In the rows, zero is written as 128.
The rows of X fall into a few groups, which share some directions, and each row is roughly a mix of its group's hidden directions, except some rows that fit no group.
X, 97 rows:
[[134 114 122  84  89 145 158 155 136 131]
 [138 103 140 120 147 119 173 171 105 130]
 [168 150 108  95 130 124 131 143 173 130]
 [154 118 154 122 144 120 168 147 110  88]
 [ 73 142 145 156 122 107 127 124  98 123]
 [101 143 139  98  86 137  91 120 111 115]
 [181 134 132 154  92 124 138 119 111 147]
 [149 110 134  91  88 155 128 159 131 142]
 [141 151 109 141 181 118 148 115 152 108]
 [ 76 147 130 100 128 114 100 105 118 109]
 [118 111 115 123  93 135 123 150 125 186]
 [134 119 128 177 117 136 106 148 133 174]
 [118  97 133 110 142 155 148 181 120 141]
 [158 115 126  86  93 121 150 161 130 132]
 [ 85 153 118 127  81 132 144 103 129 137]
 [124  99 134  83 148 141 134 171 123 109]
 [166 143 114 182 146 128 132 149 143 125]
 [124 146 134 157 166 109 132  87 126  96]
 [121 113 137 109  69 158 114 137 133 148]
 [138 133  85  93 124  98 123 160 151 137]
 [ 69 152 106 105 116 123 108 138 132 121]
 [120 161 140 115  88 150 108 107 164 132]
 [147  82 145 122 138 140 163 165 122 118]
 [107 136 121 129 144 120  74  88 133 110]
 [174 152 105 157 132 115 124 121 162 145]
 [ 97 158 120 138 159 101 112  96 117 102]
 [ 94 168 114 108 102 114  92 130 140 141]
 [142 112 144 133  75 140 109 137 110 164]
 [143 150 120 114 160 117 180 121 133  98]
 [134 114 122 132  86 156 125 162 146 166]
 [103  93 147 118 120 155 154 157  96 120]
 [ 99 151 100 130 137  79 106 109 111 136]
 [109  77 145 159 107 155 146 130 119 135]
 [125 101 133  97 154 135 170 164 120 113]
 [ 90 104 137  90 126 149 120 164 111 140]
 [109 106 152 136 136 136 165 146  91  95]
 [132 146 117 121 171 118 176 117 136  99]
 [175 147 110 164 143 112 142 118 156 127]
 [157 138 147 158 185 130 127 137 124 113]
 [ 80 114 150 112 129 143 138 120  88 106]
 [161 109 145 113 169 142 140 166 126 111]
 [144 161 110 134 143 106 181 152 127 125]
 [ 91 113 150 104 162 142 142 124  98 104]
 [142 171 110  91 112 129 147 159 137 110]
 [ 82 158 107 109 145 110 114 113 141 101]
 [122 155 135 179 151 119 102  97 124 130]
 [101 149 153 110 135 132 118  92 109  86]
 [116 101 128 111  88 161 121 167 136 145]
 [141 133 135 145  80 141 105 119 113 171]
 [138 164  95 134 163  91 130 112 136 110]
 [133 112 131 103 155 123 175 168 116 114]
 [115 154  90 127 138 123  96 125 174 142]
 [165 135 122 126  71 135 113 123 143 152]
 [142 127 103 148 132 145 120 176 155 161]
 [106 128  94  94 105 124 106 147 167 135]
 [129 134 140  90  69 116 127 128 107 133]
 [142 171  91 153 134 118 120 112 162 139]
 [165 121 140  98 104 122 141  82 128 107]
 [123 141 115 162 172  94 137  97 130 118]
 [133 101 139  88 159 142 149 160 125 103]
 [161 109 146 118 140 139 166 173 119 119]
 [122 133 127  81  84 161 139 137 143 119]
 [138 146 105  85 116  93 130 167 129 136]
 [109 128 140 150 142 127 166 111 100  82]
 [ 80 135 115 155 134 149  96 135 147 151]
 [128 146 125 150 179 104 122  97 107 111]
 [ 94 144 102 117  88 113 111  91 135 133]
 [118 125 143 163 116 167  96 149 137 158]
 [ 93 159 115 140 129 113  96  91 147 113]
 [141  93 137 127 134 119 168 169  98 125]
 [164 149 124 136 174 109 136  94 134 113]
 [ 94 126 141 162 125 168 101 101 138 135]
 [109 110 152 119  85 152 113 115  93 149]
 [ 84 124 116 131 109 127  86  89 134 133]
 [164 128 142 133 172 115 158 126 114  95]
 [126 130 118  89 114 111  82 107 160 138]
 [161 107 144 106 133 139 160 175 120 125]
 [141 180 106 114 143 110 114 125 162 147]
 [165 106 128 141  83 139 126 150 135 161]
 [149 111 121  99  81 129 147 153 144 154]
 [131 133 141  94  71 137 120 133 114 155]
 [114 164 106 142 143 124  98  95 163 140]
 [145 111 130 142 163 124 174 137 132  90]
 [105 145 121 170 178 120 122 111 138 118]
 [ 79 135 133 111  96 144 104 106 103 137]
 [103 162 109 146 146 119  93  92 148 135]
 [171 110 128 121 171 139 145 146 131  98]
 [126 154 156 147 167 113 124 105 102  97]
 [161  79 153 114  98 139 126 137 123 145]
 [ 97 158 112 141 103 122 100  84 136 131]
 [151 126 116 133 173 110 157 134 156  96]
 [120 104 114  85 104 161 121 154 154 133]
 [140 136 108  97 134 118  89 127 171 154]
 [113 159 110 111 125 116  86  91 151 141]
 [107 145 135 131 163 107 122  85 113  93]
 [168 133 113 126 114 126  99 117 163 167]
 [ 87 112 155 120 107 143 132 128  81 116]]
One row of each group comes first, with its name. Which group is each row after those in?
[125 101 159  98 138 147 154 164 107 112]
T
[104 129 152 170 146 132 127  87 106 110]
J
[ 77 141 133 126 136 120 140 113 102  86]
B

[143 137 123 118 181 105 159 138 119  98]
T
[121  83 130 135 120 136 138 156  84 154]
J
[159 140 138 142 190 133 140 131 122 112]
J
[124 137 139 151 153 113 156  99 111  81]
B
[ 92 126 115 141  90 135 104 109 140 167]
J
[163 151 118 163 150 102 143 106 146 107]
B
[106 114 152 142 101 153 143 145  79 136]
B
[136 177 100 141  99 121 100 118 149 139]
T
[106 135 126 111 170 100 151 118 108  92]
T
